Small tables with named rows and columns. After each table, cells are looked up by row and column.

lunip
cols = mufavo, zufo, dubet, resi, noni, limevo, gek, tigevuz, nebob
mol: [330, -363, 300, 162, -470, -295, 283, -692, -429]
geto: [15, 63, -403, -313, 360, -141, -299, -406, 163]
kolek: [92, -333, -628, 424, 569, -601, -201, 354, -113]
zefu: [84, -118, 281, -55, -499, 61, -252, 265, -13]
gar: [598, -758, -161, 274, 184, -823, -178, -152, -410]
mitaked: [-971, 522, -200, 600, -213, 366, 884, 506, -348]
tam: [-994, 595, -233, 607, -284, 349, 922, 240, -250]
vamulet: [-397, 52, 50, 255, -368, 116, 654, -273, -410]
zonamuf: [-25, -63, 96, 52, -379, -19, -188, 411, -100]
lof: [81, -242, -791, 711, 684, -691, -181, 805, -46]

mitaked, dubet: -200
vamulet, mufavo: -397
tam, nebob: -250
geto, nebob: 163
gar, gek: -178
mol, nebob: -429

Table sel
|  | famani | modizi | midozip | rezarup |
|---|---|---|---|---|
| mumev | 31817 | 64665 | 19964 | 19667 |
| kat | 34112 | 14353 | 75653 | 28057 |
| gatig | 57260 | 83075 | 83347 | 26673 |
| manit | 71176 | 62207 | 67866 | 77572 |
| toled | 6600 | 4643 | 38331 | 7410 |
| sivope | 68937 | 62560 | 67742 | 37478 |
| larer | 36373 | 50834 | 19689 | 52812 |
| zukogar | 37035 | 49007 | 30203 | 46711 |
| miku | 70191 | 24670 | 23226 | 34596 |
| kekidon | 56319 | 36384 | 35407 | 27016 |
| rigum | 30238 | 33503 | 55460 | 22681 |

What is the famani of kat in sel?
34112
What is the famani of gatig in sel?
57260
What is the rezarup of sivope in sel?
37478
What is the rezarup of mumev in sel?
19667
What is the midozip of miku in sel?
23226
What is the famani of manit in sel?
71176
What is the modizi of toled in sel?
4643
What is the rezarup of manit in sel?
77572
What is the midozip of rigum in sel?
55460
What is the midozip of zukogar in sel?
30203
What is the midozip of gatig in sel?
83347
What is the modizi of mumev in sel?
64665
What is the modizi of miku in sel?
24670
What is the famani of toled in sel?
6600
What is the modizi of kekidon in sel?
36384
What is the rezarup of toled in sel?
7410
What is the midozip of sivope in sel?
67742

gapa =
	tobunaf	tise	fepu
gazalu	144	235	48
gok	163	211	26
vifa	131	206	130

What is the tobunaf of vifa in gapa? 131
What is the tobunaf of gazalu in gapa? 144
What is the fepu of gok in gapa? 26
What is the fepu of vifa in gapa? 130
What is the tise of gazalu in gapa? 235
What is the tobunaf of gok in gapa? 163
Row with the largest tise: gazalu

Table tutipa
         tero  bugudof  ruzav  vap  nul  nazod
tuf       182       67    136   74  189    150
solod     120       99    179  146  106    103
duvosu    149      106     49   63  134    125
gopegud   111      100    204  165   95     96
gamu      152      112      3   40  134    128
vefufus   116       90    244  179  105     99
pif       104      102    218  178   86     91
sigu       93      107    233  194   72     82
beb       142      115     26   59  121    120

What is the vap of pif in tutipa?
178
What is the nul of beb in tutipa?
121
What is the vap of duvosu in tutipa?
63
What is the nazod of gamu in tutipa?
128
What is the bugudof of vefufus in tutipa?
90
What is the ruzav of pif in tutipa?
218
What is the tero of gopegud in tutipa?
111
Which row has the largest nul? tuf

madol:
	zividi	dem	gifas
boke	66	88	149
nez	139	179	101
ris	104	104	30
simemol	24	113	151
nis	190	131	204
gabo	140	117	6
mebupig	153	115	95
bop	56	157	164

simemol, zividi: 24
nez, dem: 179
ris, dem: 104
nez, zividi: 139
gabo, dem: 117
simemol, dem: 113
bop, gifas: 164
bop, dem: 157
Which row has the largest zividi? nis

zene =
|  | zefos | bibeda | degukom | dige | saduvop | rugitog | vatil | betaba |
|---|---|---|---|---|---|---|---|---|
| fot | 89 | 34 | 63 | 42 | 85 | 43 | 41 | 50 |
| rar | 40 | 65 | 66 | 58 | 41 | 81 | 73 | 47 |
| pab | 64 | 47 | 71 | 62 | 26 | 65 | 47 | 49 |
| biva | 65 | 57 | 58 | 83 | 59 | 56 | 63 | 71 |
| pob | 62 | 65 | 39 | 64 | 90 | 39 | 66 | 73 |
| pizoned | 39 | 72 | 65 | 64 | 29 | 78 | 68 | 58 |
| pigas | 44 | 62 | 66 | 90 | 12 | 74 | 71 | 58 |
| lem | 60 | 71 | 43 | 95 | 58 | 46 | 61 | 94 |
| fuso | 59 | 54 | 62 | 48 | 68 | 63 | 62 | 53 |

dige of rar = 58
dige of pob = 64
vatil of lem = 61
dige of fot = 42
rugitog of lem = 46
bibeda of pigas = 62
zefos of fot = 89
degukom of rar = 66
bibeda of lem = 71
bibeda of pab = 47
dige of fuso = 48
saduvop of lem = 58
bibeda of fot = 34
saduvop of rar = 41
betaba of biva = 71
bibeda of biva = 57
rugitog of rar = 81
betaba of fuso = 53
degukom of fuso = 62

dezel:
|  | pizaka | rugaz | fabo | lek | vufuda | feloke | pugul |
|---|---|---|---|---|---|---|---|
| fut | 32769 | 75541 | 77814 | 52577 | 24609 | 48479 | 50556 |
| vuf | 56354 | 77282 | 31683 | 82579 | 36921 | 21268 | 53476 |
| kevu | 59411 | 20313 | 17660 | 74597 | 27162 | 42597 | 61468 |
| ridoga | 53371 | 86888 | 64270 | 45182 | 63476 | 71449 | 21642 |
| bugifep | 50443 | 70341 | 60019 | 32411 | 55474 | 40783 | 92546 |
| dulur | 49214 | 46068 | 46919 | 56232 | 9120 | 32214 | 73019 |
| dugibu | 56722 | 56613 | 14654 | 67140 | 75937 | 70625 | 67930 |
| bap | 69807 | 70649 | 28634 | 34477 | 12215 | 44476 | 79036 |
| tobak | 38967 | 63016 | 89521 | 63904 | 65497 | 9402 | 50771 |
| bufuv | 35773 | 11812 | 61201 | 58704 | 65604 | 58979 | 65517 |
| lepava | 47970 | 32849 | 83645 | 45272 | 74070 | 63911 | 15362 |
| lizu | 55695 | 56151 | 55483 | 74589 | 86627 | 41329 | 20880 |
| tem | 73271 | 39633 | 40076 | 20961 | 24844 | 48084 | 76010 |
| dafevo | 47324 | 33663 | 45705 | 28962 | 35031 | 66836 | 98616 |

What is the vufuda of vuf in dezel? 36921
What is the rugaz of kevu in dezel? 20313
What is the pizaka of kevu in dezel? 59411
What is the feloke of bap in dezel? 44476
What is the pizaka of bufuv in dezel? 35773
What is the feloke of vuf in dezel? 21268
What is the rugaz of vuf in dezel? 77282
What is the vufuda of tem in dezel? 24844
What is the pugul of bap in dezel? 79036
What is the pugul of kevu in dezel? 61468
What is the fabo of tem in dezel? 40076
What is the lek of dafevo in dezel? 28962
What is the fabo of vuf in dezel? 31683
What is the feloke of dafevo in dezel? 66836
What is the feloke of lizu in dezel? 41329
What is the feloke of tem in dezel? 48084
What is the rugaz of dugibu in dezel? 56613
What is the rugaz of tobak in dezel? 63016
What is the lek of vuf in dezel? 82579
Which row has the largest pugul? dafevo

